In the data rows, zero lies at 7.5, halfway between 7 and 8.
Here is a table of points, one per row:
Array([ 7, 13,  4,  8,  9,  6,  1, 10, 15,  4, 10,  8,  4,  5,  6,  7, 12, 10,  2,  9,  9,  8,  9,
        9,  8,  8,  7,  9, 10, 10,  7,  4])
Array([ 6,  6,  6,  7,  8,  2,  5,  3,  8,  6, 12,  5,  6,  8,  8,  2, 10,  7,  8,  4,  6,  3, 11,
       13,  5,  7, 14,  9,  9,  9,  7,  7])
Array([ 7,  7,  8,  9,  6,  6,  8, 10,  7,  8,  7,  5,  9,  5, 10,  9,  6, 13,  7,  4,  6,  9,  4,
        0, 13,  7,  1,  4,  5,  6,  9, 12])
Array([ 7,  6,  9,  9, 10,  7,  8,  4,  8, 11,  6,  8,  9,  8,  4,  5,  4, 10,  6,  5,  2,  7,  6,
        4,  7,  7,  7,  2,  0,  6,  7, 10])
Array([11,  8,  9,  9, 13, 10,  8,  7,  6,  8,  6,  8, 10,  9,  5,  9,  8, 11, 10,  6,  9,  9, 10,
        4,  8,  7,  7,  7,  7,  5,  7,  8])
Array([ 4,  9,  6, 10,  6,  8, 10,  9,  8,  4, 15,  7,  0,  1,  8,  5,  8,  5,  3, 15, 13,  1,  6,
       14, 11,  7,  2,  5,  4, 13,  6,  8])
Array([ 8,  0,  9, 12,  1,  5,  6,  7,  0, 13,  3,  2,  5,  8, 11, 14,  9,  2,  8,  8,  3,  2,  8,
       11, 10,  6,  6, 13, 10,  0,  6,  3])
Array([ 5,  6, 10,  4,  4, 10, 12, 11,  5, 11, 10,  5,  8,  8, 11,  2,  3,  2,  8,  9,  1, 11,  2,
        8,  6,  9,  3,  7,  8,  8,  4, 11])
Array([ 4, 10,  4,  8, 10,  7,  2,  3, 15,  7,  8, 11,  5,  9,  1,  5, 10,  7,  2,  7, 10, 12,  8,
        9,  7,  4,  9,  7,  8,  7,  8,  6])
Array([ 9,  8,  6,  5, 14, 12,  3, 10,  8,  9, 12,  7, 11, 11,  9,  5,  3,  6,  9,  6,  7,  5, 10,
        4, 12,  0,  4,  5, 10,  7,  6,  5])
Array([15,  7, 13, 11,  4,  9,  7,  7,  5,  8,  3, 10, 15, 13,  9,  0,  1,  6, 12,  4,  6,  5,  3,
        7,  9, 15,  4,  3,  6,  7,  7, 15])
Array([ 4, 12,  7,  7,  6,  4,  4,  5, 13,  3,  9,  9,  5,  8,  6,  7, 11,  3,  6,  8,  9,  9,  7,
        7,  7,  7, 11,  7,  8,  5, 10,  4])
Array([ 6,  9,  2,  6,  9,  8,  5,  8,  9, 12,  8,  6,  9,  4,  5, 12,  7, 10,  7,  8,  8,  8,  4,
        5,  9,  6,  1,  5,  7,  8, 11,  5])
Array([13,  7,  5, 12,  5,  9,  8,  7,  4,  2,  2, 13, 12,  5,  7, 13,  7, 11,  4,  8, 10, 10,  9,
        9,  8, 10, 15, 11,  9,  6,  6, 13])
Array([ 3,  5,  8,  5,  7,  8, 10,  4, 12,  2,  6,  6,  4,  5,  5,  5, 10, 12,  8,  8,  7,  8, 10,
       11,  1, 12,  9, 14, 10, 10,  6,  8])
Array([ 7, 10,  2, 11,  8,  2,  3, 10,  6, 10,  8,  7, 10, 15,  5, 11,  5,  4,  5,  7, 10,  8,  2,
        7, 15,  5, 12, 10,  6,  8, 11,  7])
Array([10,  7,  3,  8,  9, 11,  7,  7,  6,  6,  8,  9,  9,  8,  8,  8,  6, 11,  6,  8,  7, 11, 13,
        7,  8,  6,  8,  6,  9,  9,  7,  4])
Array([ 7,  9, 10,  5,  6, 11, 10,  8,  7, 12,  4,  8,  5,  8,  5,  6, 10,  5,  7, 13,  5,  7,  6,
       14,  6, 12,  2, 13,  8,  5,  3,  3])
Array([ 4,  0, 15,  6,  8,  7, 14,  7,  6, 10,  5,  1,  3,  8,  8, 12,  7,  4, 10,  8,  3,  6,  8,
       11,  5,  5,  4, 13,  8,  1,  3,  8])
Array([ 8, 10,  8,  7,  8,  2,  6,  6,  7,  1,  9,  4,  3,  8, 10, 10,  9, 12,  6,  8, 10,  0, 11,
        7,  9,  7, 10,  6,  8,  9,  5, 10])
Array([13, 13, 15,  7, 10, 10,  8, 11,  4,  9,  6, 12, 12,  4,  8,  5,  9,  5, 11,  3,  5,  8,  6,
        2,  9, 11,  7,  8, 10,  8,  6,  7])
Array([ 8,  3,  8,  3,  6, 11, 15, 13, 14,  5,  5,  8,  7,  1, 10, 15, 10,  3, 11,  9, 14,  6,  5,
        5,  3,  5, 10,  8, 10,  7, 11, 10])
Array([ 7,  5,  5,  9, 14, 10, 12,  7,  7,  8,  8,  7,  5,  6,  5,  4,  7, 15,  9, 10, 12, 10, 15,
        7,  6,  6, 10,  8,  5, 10,  9,  8])
Array([ 8,  5,  7, 10,  9,  6, 12,  6,  5,  4, 10, 15,  6, 10,  8, 14,  4,  1,  7,  9, 15,  8,  1,
        5,  9,  1, 15,  4,  4,  5,  9, 11])
Array([ 8,  9,  6,  8,  7,  9,  2,  5,  5,  9,  7,  9,  9,  8,  7, 11,  7,  8,  6,  6,  5,  8, 13,
        6,  7,  7,  8,  6,  7, 10,  7,  3])
Array([ 7,  8,  7,  3,  8,  8, 12,  4, 13, 15,  0,  4, 15, 15,  8, 11, 10,  0, 11,  7, 11,  4,  4,
        7,  3, 15, 11,  7,  9,  7, 11,  4])
Array([ 5, 15,  9,  4,  8,  8,  4,  8,  8, 15,  8,  7, 10,  9, 10, 11,  7,  6, 11,  6,  3, 10,  7,
        4,  7, 10,  1,  7, 13,  9, 12,  0])
Array([11, 15,  9,  5,  5,  7,  6, 11,  4,  9, 11, 11,  8, 12, 15, 12,  8,  4, 11,  7,  8,  8,  9,
        4, 10, 15,  6,  9,  9, 12, 11,  2])
Array([10,  6, 11, 10,  3,  6,  8,  8,  1,  8, 12, 10,  9,  8, 11,  0,  3,  9, 10,  2,  2,  9,  3,
        7, 10, 11,  7,  4,  5,  8,  5, 11])
Array([ 8,  9,  9,  0, 11,  6, 15, 10, 12,  7,  7,  1, 10, 11,  7,  3,  3, 15, 11, 10,  7, 12, 10,
        4,  6, 10, 10,  8, 10, 10,  9,  5])
Array([13,  6,  2,  5,  9, 13,  4,  7,  9,  9,  3, 10, 11,  5,  7, 12,  8,  7,  3, 10,  8,  4, 10,
        9,  9,  0,  9,  4, 12,  7,  5,  5])
Array([ 9, 14, 10,  4,  2,  7, 12, 10,  5,  5,  9,  9,  8,  9, 10,  7,  6, 10,  6,  5,  3, 12,  5,
        4,  8, 13,  7,  8,  8, 11,  8,  8])
Array([ 7,  8,  7,  9, 10,  9,  7,  5,  7, 10,  7,  8, 10,  6,  3,  6,  6, 10,  7,  8,  1, 10,  8,
        7,  7, 10,  2,  5,  4, 10,  5,  9])
Array([ 7, 10,  8,  3,  5,  5, 15,  9, 10,  3,  5,  6,  8,  5, 13, 11,  7,  6, 10,  8, 12,  4,  6,
        9,  1, 14, 13,  8,  6, 15, 10, 12])
Array([ 6,  9,  6,  8,  9,  7, 10,  3, 10, 12,  8, 10,  8,  9,  4, 11,  9,  4, 11,  7, 14,  5,  6,
        6,  4,  8,  6,  3,  1,  9, 14,  5])
Array([ 7,  3, 10, 12, 10,  8,  5,  9,  3, 13,  6,  7,  6,  3,  6,  7, 12,  7,  8,  6,  1,  9,  9,
        5,  6,  5,  3,  8,  3,  6,  6, 13])
Array([ 9,  7,  4,  7,  8, 10,  4,  6,  6,  9,  9,  9, 10,  6,  6, 11,  5,  8,  8,  7,  6,  4,  9,
        7,  7,  3,  8,  5,  7,  9,  6,  3])
Array([ 6,  4,  7,  7,  7, 12,  7,  9,  0,  8, 14,  9,  6,  9,  8,  8,  6,  2, 12,  9,  8, 12,  9,
       10,  7,  1, 11, 15,  9,  7,  7,  5])
Array([ 5,  6,  8,  9,  8,  5,  5,  7, 10,  2,  6,  7,  7,  7,  7,  6, 11,  8,  7,  4,  8,  8,  7,
        8,  7,  8,  7,  9,  9,  4,  6, 11])
Array([ 6,  6,  3,  9,  0,  5,  6,  4,  8,  0, 10,  6,  3,  9,  9,  8, 11,  9,  8,  7,  9,  8, 12,
       10,  3, 10,  9,  8,  8,  7,  9,  9])
Array([ 2, 11,  5,  7,  9,  4,  4,  6, 11,  5,  9,  6,  2,  4,  8,  7, 14,  6,  4,  7,  7,  6, 10,
       11,  8,  5, 10,  7,  7,  9,  9,  6])
Array([ 9,  9,  2,  7, 10, 10,  9,  6,  8,  9,  4,  9, 11,  3,  1,  6,  8, 13,  1, 10,  8,  9,  5,
       15,  5,  3, 15, 15,  7, 10,  5,  7])
Array([ 7,  5,  8, 11,  2,  6,  9,  8,  4,  8,  7, 10,  6,  6,  4, 10, 10,  7,  6, 10, 10,  8,  2,
       12, 10,  9,  7, 11,  9,  1,  6,  8])
Array([ 4,  0, 15, 13,  7,  8,  4, 10,  8,  1, 10,  6,  6,  5,  9,  0,  8,  5,  7,  7,  2, 12,  4,
        8, 10,  4,  1,  5,  5,  2,  4, 15])
Array([10,  2,  9,  8, 10,  7,  6, 13, 11,  5,  7,  2,  5, 15,  9,  5,  1, 12, 10, 10, 12,  6, 11,
        1, 12,  4,  4,  3,  9,  9, 14,  8])
There is one direction along which these points spread out most. Take the direction at right angles to it along which they spread out most. Then take the direction at right angles to both along which they spread out most. Go by this last direction. How far along it is each point below, from 0 to 99? 50 is the average, and the first point above lies past it. One standard deviation of the points above along it is 16.
Array([ 4,  0, 15, 13,  7,  8,  4, 10,  8,  1, 10,  6,  6,  5,  9,  0,  8,  5,  7,  7,  2, 12,  4,
        8, 10,  4,  1,  5,  5,  2,  4, 15]) 60
Array([ 9,  7,  4,  7,  8, 10,  4,  6,  6,  9,  9,  9, 10,  6,  6, 11,  5,  8,  8,  7,  6,  4,  9,
        7,  7,  3,  8,  5,  7,  9,  6,  3]) 65
Array([ 7,  8,  7,  3,  8,  8, 12,  4, 13, 15,  0,  4, 15, 15,  8, 11, 10,  0, 11,  7, 11,  4,  4,
        7,  3, 15, 11,  7,  9,  7, 11,  4]) 16
Array([ 5,  6,  8,  9,  8,  5,  5,  7, 10,  2,  6,  7,  7,  7,  7,  6, 11,  8,  7,  4,  8,  8,  7,
        8,  7,  8,  7,  9,  9,  4,  6, 11]) 49
Array([ 6,  9,  6,  8,  9,  7, 10,  3, 10, 12,  8, 10,  8,  9,  4, 11,  9,  4, 11,  7, 14,  5,  6,
        6,  4,  8,  6,  3,  1,  9, 14,  5]) 47
Array([ 7,  9, 10,  5,  6, 11, 10,  8,  7, 12,  4,  8,  5,  8,  5,  6, 10,  5,  7, 13,  5,  7,  6,
       14,  6, 12,  2, 13,  8,  5,  3,  3]) 29
Array([11, 15,  9,  5,  5,  7,  6, 11,  4,  9, 11, 11,  8, 12, 15, 12,  8,  4, 11,  7,  8,  8,  9,
        4, 10, 15,  6,  9,  9, 12, 11,  2]) 42
Array([ 8,  0,  9, 12,  1,  5,  6,  7,  0, 13,  3,  2,  5,  8, 11, 14,  9,  2,  8,  8,  3,  2,  8,
       11, 10,  6,  6, 13, 10,  0,  6,  3]) 24
Array([ 4, 10,  4,  8, 10,  7,  2,  3, 15,  7,  8, 11,  5,  9,  1,  5, 10,  7,  2,  7, 10, 12,  8,
        9,  7,  4,  9,  7,  8,  7,  8,  6]) 71
Array([10,  6, 11, 10,  3,  6,  8,  8,  1,  8, 12, 10,  9,  8, 11,  0,  3,  9, 10,  2,  2,  9,  3,
        7, 10, 11,  7,  4,  5,  8,  5, 11]) 54
Array([ 7,  6,  9,  9, 10,  7,  8,  4,  8, 11,  6,  8,  9,  8,  4,  5,  4, 10,  6,  5,  2,  7,  6,
        4,  7,  7,  7,  2,  0,  6,  7, 10]) 66
Array([ 4,  0, 15,  6,  8,  7, 14,  7,  6, 10,  5,  1,  3,  8,  8, 12,  7,  4, 10,  8,  3,  6,  8,
       11,  5,  5,  4, 13,  8,  1,  3,  8]) 19
